Each path below is one point turned by a fixed rotation once a step. After each direction that follows a path, write how fast that rotation turns it, in degrees each step (0 if it stays still).
Each turn is a multiple of 5 degrees from 10 to 175, or 0.
Each row of a path follows its step; steps can be skipped.
Rotation 1:
step 0: [ 10   5 -23  21  25  10  -1 -22  14  12   8  -8  15  19 -13  24  17   6
 -12  34   6  12  -5  -8  -4 -16  -4   8 -16  21   4  27 -12 -42 -14 -11]
step 1: [  7  39 -31  -2   1  -8   4  19 -33  -2 -18 -22 -12  10   9  19 -14  -8
  -8  -2  -8  37   4   5 -14   5   6 -19 -23  17 -21   8   2   9  -4  18]
step 3: [-11   8   0  -7  38  -7  -8 -16 -18 -15   3 -22  42   9 -15  15 -21 -28
  -8  12 -23  17  23  -2  -4 -18  16  11  -6  25  21   0   0  -2  -2  -2]
step 4: [ -3  -2 -53  24   3   3  -1 -10   0   0  -2  -1  16  14 -20 -15  -1  17
 -13 -16  -1  35 -13   9  -9   2   7  25  10  11 -35   9  -2  10  -9  26]
step 5: [ -6  22  -6 -20   8  -7  12  20  -3  -4   7 -24  14  29 -46  21  31   3
  -8  14  12   5   5 -15 -12  -8 -16  -6 -18  -6   3  15 -17 -27  -2  17]
step 6: [-11  10 -17  14  20 -17  -6 -20 -33 -21 -26  16   0  10  18 -10  -8 -10
 -16  13  -1  38   6 -13 -24   7  18 -24 -15   4   6   4 -20 -15 -19   7]
step 7: [ 11   9 -32 -20   2 -12  26 -13 -19  -4   8 -14   1  39  -8 -14  -4  -5
 -14  13   9   7  -1  25   6 -15 -30  12  26  19  16   7  11  15 -21  21]
step 8: [ -7  20 -17  30  11  -3   0  -6  15   3  -7 -14  39   0 -20  14  11   1
 -21  22 -22   5   8 -12  14  12   4   8 -22  32  15  32  -3 -13 -23  -8]
step 9: [-10   3 -40   1   4   0  -7  11 -27  14 -13 -18  -6  21  -4  23 -21 -10
  -5 -15 -16  25  15 -11 -38   1 -13  -1  13  14 -31  12 -15   3   6  14]
step 10: [  8  16 -13  17   9 -34  25  -7 -14 -10  17 -13  23   7 -19   0   7   4
 -14   6  15   3   8  -4  10  -2  -3  -2   5 -28  16  17 -39   4  -3  45]
step 11: [-26  11 -25 -22  37  -1 -28 -25 -19 -25  17  -8  13   5 -15  -3   1 -16
   0   3   1  22   7 -10 -14  14  14   2   1  29  27   6   2 -14 -16  -3]
step 12: [ -3  10 -30  14  16 -15  20  -9   1  11 -16 -11  15  19   4 -30  -5   6
 -16  12  11  17 -16  -6 -22 -20 -16  33 -15  19 -29   4  11   6  -9  30]
Speeds:
[10  2  5  1  4 11  0  4 -5  7  7  1 -4 -1  4 -7 -7  6 -5 13  1 15  7  2
  3 -5  2  2  5 -4 -7  0 -4 12  3  5] => 125
[-8  5  3  0 -1 -1  2  8  8 -5  8  4 -1 11 -6 -2  0  4 -2  3  7 -8 -1  5
 15 -4 -6  4  0 -9  4 15 -7  3  1 -2] => 135
[-10   0   6   8   4   3  -1   3   6  -5  -4   5  -7  -5   5   2  -1  -8
  11   0  -2  14   7  -6  -2 -12  -6   5   3   6   6   7   2 -10   2   3] => 130
[  7   6   1   6 -17  10   9   0  -7   1   9   9   9  -2  -9   1   0   2
   7   0   7  -3   2  -5  -6   0  -4   4  -2   5  11  -4   0   0  -2   5] => 135
[ -2  -4   0   5   5   9   1   8   5   5   1  -8  -2  -5  -9   0  -8  14
   6   0  -7   0 -12   5  -5   2  -9  -3 -11   8  -6   4  -1  -4  -3   2] => 90
